[[125 120 112 141 124 115 129 119 124 119 107 120 135]
 [149 146 133 131 116 130 136 134 135 120 134 116 118]
 [140 151 141 124 127 124 122 132 147 121 129 126 121]
 [121 119 124 123 115 129 118 107 111 138 130 142 129]
 [120 121 122 125 116 127 117 108 109 136 130 143 128]
 [123 128 134 116 140 144 127 132 117 130 136 136 151]
 [114 114 130 106 122 138 123 115 121 136 135 126 136]
 [138 118 116 132 126 127 129 143 125 123 107 122 110]
 [120 114 129 113 116 135 123 108 117 140 130 135 132]
 [126 119 112 142 125 116 128 119 125 118 106 119 134]
 [115 123 120 130 121 114 119 115 104 130 132 136 124]]
Find the smallest entry in the first column.
114
The third-last entry, reading row by row: 132
Find the first entry in reading order.
125
Find the 3rd entry on the diagonal from the top-right corner.
129
The entry in the top-right corner is 135
The entry directly above the smallest entry is 125
Find the second entry from the end, reading row by row.
136
Find the largest entry in the first row.
141
Find the largest entry in the last column.
151
Find the 3rd entry on the main diagonal.
141
The entry in the bottom-left corner is 115
Find the entry in the bottom-right corner.
124
The minimum -> 104
The entry directly below the centre entry: 123
Find the 2nd entry on the main diagonal.
146
The smallest entry in the first row -> 107
Find the entry just left of the smallest entry.
115
Find the largest entry in the first column.
149
The 2nd entry, reading row by row: 120
Find the 4th entry from the end, reading row by row.
130
The 2nd entry on the diagonal from the top-right corner: 116
Find the entry just right of the centre entry.
132
The top entry of the column that holds the smallest entry -> 124

[[125 141 131 133 126 111 110 126 143]
 [145 115 116 117 116 103 133 128 129]
 [122 109 129 116 145 121 124 124 156]
 [117 107 137 122 138 119 113 123 153]
 [113 109 139 127 138 131 115 125 143]
 [141 137 119 125 120 118 136 129 122]
 [143 137 129 124 112 102 123 122 129]
 [126 103 119 117 138 111 123 129 155]
 [137 107 123 110 133 117 138 125 140]
 [136 106 125 108 136 111 133 123 150]
 [120 105 133 119 139 117 116 123 155]
 [124 130 137 128 128 115 112 122 143]]
Report the entry directly above 153.
156
The entry in the top-right corner is 143
The entry in the bottom-right corner is 143
The third entry in reading order is 131
The 1st entry on the main diagonal is 125
The entry directly below the largest entry -> 153
Report the 3rd entry on the diagonal from the top-right corner.
124
The second entry on the main diagonal is 115
The entry in the bottom-left corner -> 124
Report the last entry in the row that holds the smallest entry.
129
The entry directly above the smallest entry -> 118
Report the top entry of the column that holds the smallest entry.
111
Report the entry just left of the largest entry.
124
The smallest entry in the first column: 113
The fourth entry from the end, reading row by row is 115
The entry just right of the smallest entry: 123
Report the 2nd entry from the end, reading row by row.
122
The largest entry in the first column is 145
The smallest entry in the last row: 112
The first entry of the largest entry's row is 122
The fifth-last entry, reading row by row -> 128

data = [127 104 141 142 149 126 134 125 124]
Find the second entry from the right.
A: 125
Find the third entry from the left.
A: 141
Find the 3rd entry from the right.
A: 134
